128 stands for zero in the data rows.
Here are some points, one per row:
[144 126 180 166  91  99 104  88 141 184  56 146  75  57 119 113 114 121
 135 132 158  94 130 123 127  93 163 126 138 133 126  72 124 131 139 130
 178 104 161]
[165  87 135 130  38 147  65 123 155 136 101 154 178 124 148 143 127 147
 134 125 146 137  82 131 157 153 101 101 131 129 179 111 160  83 128 146
  87 144 176]
[ 98 159  65 166 122 151 118 158 147 171  91  78 159 116 115 177  91 142
 106 100 118 104 126 130 120  97  53 124 143 105  97 107 143 143  74 129
  66 172 120]
[ 96 127 136 129 133 101 158 203 225 204 166 147 133 117 134 177 116 132
 146 132  85  68 183 139 106  95 103 113 152  64 158 148 146 118 138 146
 160 109 148]
[165 136 129 171 206 154 126 145 126 144 104 118 167 154 141 139 109 157
 133 189  88 125 135 105 159 102 123 116  81 158  86 155 115  98 167 197
 162 121 176]
[125 107 141 138 101 129 163  84 138 180 151 147 229  86 109 177 159  43
  80 125 178 105 127 129 134 133  95 187 123 134 135 121 117 142  71 161
 169 117 163]
[ 63  65 171  86 165 112 140 164  81 178 109 124  96 108  93 131  89  87
 100 137 145 147 158  92 126 175 124 122  92 107 132  58 156  51 161  92
 121 147 120]
[106 148 189 101 125 155 143  80 100 146 167 145 112  85 156 154 102 158
 146 148 132 134 115 148  86 193 116  37 125  85 102 179 102 152 104 179
 156 100 131]
[154 190 155  86 145 105  93 127 110  92 137 152  91 104 158  86 143 133
 116  94 113 110 162 101 167 130  76 120  92 133  95 148 176 176 114 136
  89 121 172]
[145 162 123 107 105 128 183 161  94 132 128  63 172  98 161  88 146  96
 140 123 204  82 157 159 150 114  50 119 108 167 113 112 148 121 184 141
 139 138 158]
[150 157 159 100 148 165  51 125 117 121 152 167 168 176  82 154  78 174
 135 115 179  93 140 142 146 130  79 103 154 170 158 181 127 116 167  97
 166 122 176]
[130  78  92 117 144 164 128 140 167 188 132 106 116 124 172 105 116 158
 148 151 119 159 101 179 124 194 138  54 138 120 100 109 105  81 121 160
 132 100 180]
[ 97  78  90 118 120 203 136  98 115 115 141 121 134 138 194 135  52 106
 108  86 108 112 149 129 127 167 115 152  58 117 169  90 140 106 178 178
 159 152 106]
[157  98 130  83 112 174 112  97 155 122 134  64  82 107 130 183 102 125
 141 114 114 116  98 181 146  75  81 201 132 126 129 124 112 147 124 129
 185 127 142]
[153 161 121  75 183  98 147 136 156 132 141 126 109 143 130 197  98  81
 182 190 170 111  97 140 110 160 106 111 104 138 108 105 146 163 130 134
 107 186 154]
[110 109  70 152 162 158 175  81 154  65  84 165 113 137  95 141 130 130
 156 115 151  42 164 135 115 141 130 117 116 116 139 119 128 115  83 153
 130 123 166]
[118 107 164 144 139 143 130 162 151  72 104 159 133 170 193 146 135 109
 114 130 188 135 131 153  99  72 140  92 142 135 126 161 129 151 160 133
 131  92  51]
[144 113 132 147 105 135 174 155 149 105 124 106 117 135 175 191 115  88
 162 141 117  86 136 111 125 142 160 128 161 123 129 116 134 136 133  50
 129 148 134]
[116 138 191 154 154 135 123 170 121 142 169 142 168 134 133 141 103 135
  99 135  96 127 133 169 108 168 199 139 154 166 141 102  86 159 167 128
 131 156 136]
[178 164 109 105 139 162 111 137 142 142 118 122 188 131 133 129 184  77
 236 161  92 149 141  58 139 141 146 116 124 129 172 100 119 109 130 169
 111 158 137]
[152  81 138  90 121 167 138 103 105  79 117 165 115  94 114  73 119 127
 164 146 104 122 115 150 114 106 181 129 151 136 145 146 117 116 112 133
 145 212 148]
[116 152 183  87 133  99 159  66 165 136 118 140 176 122 166 145  69 125
 162  99 119  58 106 142  47 149  96 130 156 172 132 206  78  83 132  96
  91 150 153]
[118  99 127 122 125  90  85  79  52 163 118  84 133 204  75 102 118 114
 141 174 105  47 141 127  63 136 108 142 132 190 150 151 135  98 135 128
  94  65 119]
[141 136  60 128  65  95  87 142 137 125 170 112 137 120 102  93  61 100
 158 127 147 123  92 156  82 165 156 172  95 101 125 134 133 108 174 147
  84 135  58]
[131 149 100  76 123 141 123 104 117 117 127  73 166 159 118 107  86 120
  90 138 149 134 154 118  99 102 206  66 149 126 137 141 119  92  74 122
 133 156 124]
[148  89 178 167  98 187 131 153 149  84 145  97 141 139 109 108 126 176
  83 237 144  74 124  93 151 182 122 137 160 103 119 151 128 112  97 122
 110 150 122]
[178 115 130 129 101 172 126 177 181 166 122 144 141  67 157  98 167 128
 123 118 179 105 225 134 107 155 106 121  84 177 163 144 101 145 100 104
 138 136  98]
[136 155 124  72 140 177  77 124 157 136 170 117 169 188 129 123 147 136
 111 151 117 102 141 117  30 150  97 173  89 126 162  93 144  97 151  85
 170 119 124]
[186 148 137 131  89  78 159 164 131 118 110  84 106 137 154  97 110 143
 101 126 118  87 152 115 153 128 123 144 123 133  99 147 164  90 143 113
 208 138 123]
[146  93 100 111 105 129 100 199  68 124  73 170 144 136 159 144 100  90
 116 139  93 121  85  76  34 176  93 126  98  97 156 129 185 172  82 131
 162  87 126]
[173  80 149  69 126 105 126  87 137 114 103 130 178 147 126 164 121 115
 132  99 108  93 160 129 185 141 111 123 140  25 116  74 109 146 166  95
  76 130 129]
[164 130 109  66 109 145 168  71 184 172 122 152 104 107 191 162 125 172
 117 112 127 147 161 105  90 108 132 121 158 204  82  90 183 106 123 116
  92 109 114]
[136 123  31 159 116 126 143 138 115 137 127 165 113 147 179 119 143 144
 149 156 150  99 185 181  86 153 117 149 154  95  84 133 140 116 112  92
 185 156 169]
[113 137 146 103 122  73 108 139 134  88 142 143 127 122 153 153 118 147
 111 167 127 138 139 147 132 146 119  86 163 163 199  48  84 126 117 186
 150 157  73]
[130 121 100 150 130 117 104 106 130 161 155 134 109 158 158  97  85  74
 142 106 147 111 140  66 147 110 115 123 155  99 162 164  98 129  93 147
 128 157 136]
[124  66  96 154 134 145  89 130 120 180 141 148 163 119 121  96  60 132
 119 129 118  86 166 106 140 116 124  75 132 129 140 131 158 167 167 117
 122 128 107]
[189 164 133 147 115 117 148 109 131 168 153 121 139 118  98 147 126 118
 128 139 128 140 187 118 154 202 135 139 106 155 133 132 150 129 104  61
 144 130  77]
[114 128 134 138 130  87 128 111 156 132 146  71  80 116 167  97 146 103
 112 142  98 169 185 192 137 114 129 165  82 134 213 191 168 142 112  79
 101 117 185]
[111 170  89 139 139 160 116  99 151  86 120 125 146  88  64 152 105 136
 135 122 137  99 186 120 126 169 203 126 169 151 122 137 119 156 145 169
 146 106 132]
[166  64 119  77 172 130 113 111 118 129 105 103 151  97 134 181 145 141
 105 159 112 149 154  92  79 129 115 158 218 115 106 143 120 108 169 181
 129 125 138]
[ 96 120 143 170 168 112 138 142 142  89 118 105 137 157 142 179 103 140
 117 109 200 137 141  62  84 119 152 131  85 175 126 110 143 111 126 157
 131 161 155]
[120  83 149  95 162  99 102 129 167 144 103 195 183 180 141 154 106 106
 130 127 137 156 171 191 143 165 130 143 158 143 100 159 180 153 119 129
 103 165 176]
[143  86 119 110 166 111 140 145 134 189 164 118 160 127 155 157 115 177
 164  78 143 107  44 121 145 126 182 126 101 140 126 117  86 139  67 109
 169  77 147]
[117 178 151  67  89 154 114  99 167 161 130 129 136 171 113 175 103 147
 177 143 154 122 128 125 105 130 122 121 103  53 108 116 106 131 118 115
 139 115 152]
[169 107  82  75  91  97 147 139 147 150 135 121 130  97 156 164  54  76
 120 187 163  86 120 135 175 124 126  99 142 174 127 134 150 154 121 115
 154 138 172]
[142 131  90  84 152 147 178 126 162 162 123 130  82 193  91 107 147 114
  86 118 125  75  72 133 101 168 127 117 129 151 181 138 187 154 170 179
 131  91 111]
[137 121 141 131 132 105 106 131 161 114 128 126 127 217 110 115 170 150
 172 124 178 109 112 129 126 153 120 116 191 158 185  63 112 143 116 135
 122 126 184]
[125 164 114 136 162 174 102 171 153 141  34 158 111 109 109 118 106 113
  90 113 129 152  71 155 107 144 159 142 138 125 130 141  51 105 121  89
 105 108 159]
[161  90 153 137  82 119  63 126 200 147 149 130 105 165  94 112  94  70
 140 119  97  89 166 112  38 134 136 117  84 125 117 118 143 128 150 169
 164 152 145]
[151 120 132 145 114 155 134 133 165  73 145  88 155 154 118 132  78  53
  61 131 111 152 152 145  83 148 118  95 173 147 106 120  91 132 125 162
 124  96 199]
[123 178 189 114  84 129 181 140 119 130  86  93 147 127 163  82 155  84
 129  82  92  92 158 135 155 169 125 141 128 121 118 156 157 118 111 163
 123 132 125]
[ 86 121 102 130 114 178  91 118 106 103 170 135 147  96 146 125 111  59
 132 142  72 124 134 124 124 149 116  72 125 162 107  45 180 171 148  85
 160  68 117]
[173 154 130 111  97 142 163 159 112 145 126 100  69 154 149 129  74 114
 152 130 149 144 231  91 159 141  79 150 144 170 188 133  73 119 122 109
 122  71 133]
[ 88  96  89  66  58 122 166 155 163  92 157 198 133 141  96 131 109 104
 124 154  62 105 107  66 124 149 110 134  75 186 140 151  69 114 166 112
 132 134 167]
[177 143 139 164 164 167 145  93 116 160 162 164  67  86 167 172  90 120
  92 149  94  87 147 118 107 154  81 137 141 107 193 109 129 122 123 139
  98 161 171]
[183 112 101 131 180  71  54 143 124 101 172 119 117  65 128 161 121 115
 126  98 119  61 117 180  97 172 109 110 106 137  99 111  80  75  95 151
 128 122 151]
[126 112  85  76 169  99 139 148 129 129 184  88 152  86 126  59 156 171
  87 118 137 114 140  88  81 118 131 114 181 119 155 114  85 159 147 126
 107 135 173]
[158  95 141 136 181 123 133 115 143  97 176 169 146  90 149 109 145  81
 127 187 180 105 130 115 110 131 152 106 124 105 128 160 120  81 138 143
 106  68 149]
[133  80 167 105 114 117 129 174  98 120 183 132 112 172 129 126 122 167
 116 147 120 130 166 132 112 134 153 152 125 169  83 146  99 125  48 195
  85 123 117]
[123 112 132 133 144  59 115  67 165  89  77  79 168 121 165 155  96 155
 169 115 143 127 123 126 119 229  69 106 165 157 199 192  94 104 147 114
 162 108 131]
[ 28 152 113 113  76 144  86 135 102 154 156 115 111  91 168 228 188  99
 139 150 125  93 144 130 125  97 147 121 140 142 146 144 146  82 129 105
 122 122 181]
[ 92  82 134  83 148 165 106 111 124 177  99  84 130 151 163  92 113 125
 142 188 127  64 147 142  85 175 122 149  67 162 134 109  78 212 142 116
 138 145 129]
[186 116 144 166 117 138 217 142  67 106 143 128 173 123  77 145 115 171
 172 132 110 170 116 165  58  82 125  82 129 130 183 124 152 144 140 134
 116 132 159]
[138 156 125 121 172 116 136 100 158 104 106 153 166 139 137 117 124 135
  67 200  72 110 129 155 139 101 109  79 134 133 156 105 104 109  75 101
 173 143  98]
[151 103 141 131 162 187 124 152 135 137 168 125 136 177 161  99 114  82
 147 127 139  69 102 175 122 124 121 112 215 150 124  99 123  48 117 119
 117 120 115]
[115  75 114 162 108 101 115  80 132 135 123 124  98 179  73 123 199 113
 128 144 127 130 106 116 106 145  69  71  80 162  94 181  76 154 177 110
 110 164  75]
[ 95 138 111  87 149 120 128 145 113 132 107 178 141 131 113 131 119 109
 162 151 133 132 150 177 145 120  94 139 158 110 150 123  84  94 119 171
 163 133  99]
[ 99  92 156 124 192 174 124 130 172  94 159 104 119  99  69 115 104  96
 189 126 142 152 119 106 116 138  88 131 169 151 128 147 168 117  75 118
 151 154 123]
[183  80 133  56 142 160  92 173 147  91  77 112 148 105  95 164 129 126
 140 129 137  69 184 159 120 144 154  68 115 156 185 148 154 107 114 152
 104 129 126]
[ 95 131 129 137 148 101 130 147 196  60 105 131 176 108 130 107  71 155
 164 185 144 103 142 136 130 130 130 184 106 134 143  81 148 123 121 166
  73  82 142]
There is one direction along which these points spread out most. Take the direction at right angles to it along which they spread out most. Then take the direction at right angles to both along which they spread out most. Go by this last direction. Where along it does each point below lie, from 0 to 99? 50 is the average, and the first point above lies past it. One standard deviation of the points above along it is 16.
[118  99 127 122 125  90  85  79  52 163 118  84 133 204  75 102 118 114
 141 174 105  47 141 127  63 136 108 142 132 190 150 151 135  98 135 128
  94  65 119] -> 18
[ 28 152 113 113  76 144  86 135 102 154 156 115 111  91 168 228 188  99
 139 150 125  93 144 130 125  97 147 121 140 142 146 144 146  82 129 105
 122 122 181] -> 73
[177 143 139 164 164 167 145  93 116 160 162 164  67  86 167 172  90 120
  92 149  94  87 147 118 107 154  81 137 141 107 193 109 129 122 123 139
  98 161 171] -> 65
[152  81 138  90 121 167 138 103 105  79 117 165 115  94 114  73 119 127
 164 146 104 122 115 150 114 106 181 129 151 136 145 146 117 116 112 133
 145 212 148] -> 49
[144 113 132 147 105 135 174 155 149 105 124 106 117 135 175 191 115  88
 162 141 117  86 136 111 125 142 160 128 161 123 129 116 134 136 133  50
 129 148 134] -> 57
[ 86 121 102 130 114 178  91 118 106 103 170 135 147  96 146 125 111  59
 132 142  72 124 134 124 124 149 116  72 125 162 107  45 180 171 148  85
 160  68 117] -> 81
[133  80 167 105 114 117 129 174  98 120 183 132 112 172 129 126 122 167
 116 147 120 130 166 132 112 134 153 152 125 169  83 146  99 125  48 195
  85 123 117] -> 36
[118 107 164 144 139 143 130 162 151  72 104 159 133 170 193 146 135 109
 114 130 188 135 131 153  99  72 140  92 142 135 126 161 129 151 160 133
 131  92  51] -> 40
[136 155 124  72 140 177  77 124 157 136 170 117 169 188 129 123 147 136
 111 151 117 102 141 117  30 150  97 173  89 126 162  93 144  97 151  85
 170 119 124] -> 51
[126 112  85  76 169  99 139 148 129 129 184  88 152  86 126  59 156 171
  87 118 137 114 140  88  81 118 131 114 181 119 155 114  85 159 147 126
 107 135 173] -> 42
[ 97  78  90 118 120 203 136  98 115 115 141 121 134 138 194 135  52 106
 108  86 108 112 149 129 127 167 115 152  58 117 169  90 140 106 178 178
 159 152 106] -> 73
[120  83 149  95 162  99 102 129 167 144 103 195 183 180 141 154 106 106
 130 127 137 156 171 191 143 165 130 143 158 143 100 159 180 153 119 129
 103 165 176] -> 53
[145 162 123 107 105 128 183 161  94 132 128  63 172  98 161  88 146  96
 140 123 204  82 157 159 150 114  50 119 108 167 113 112 148 121 184 141
 139 138 158] -> 26
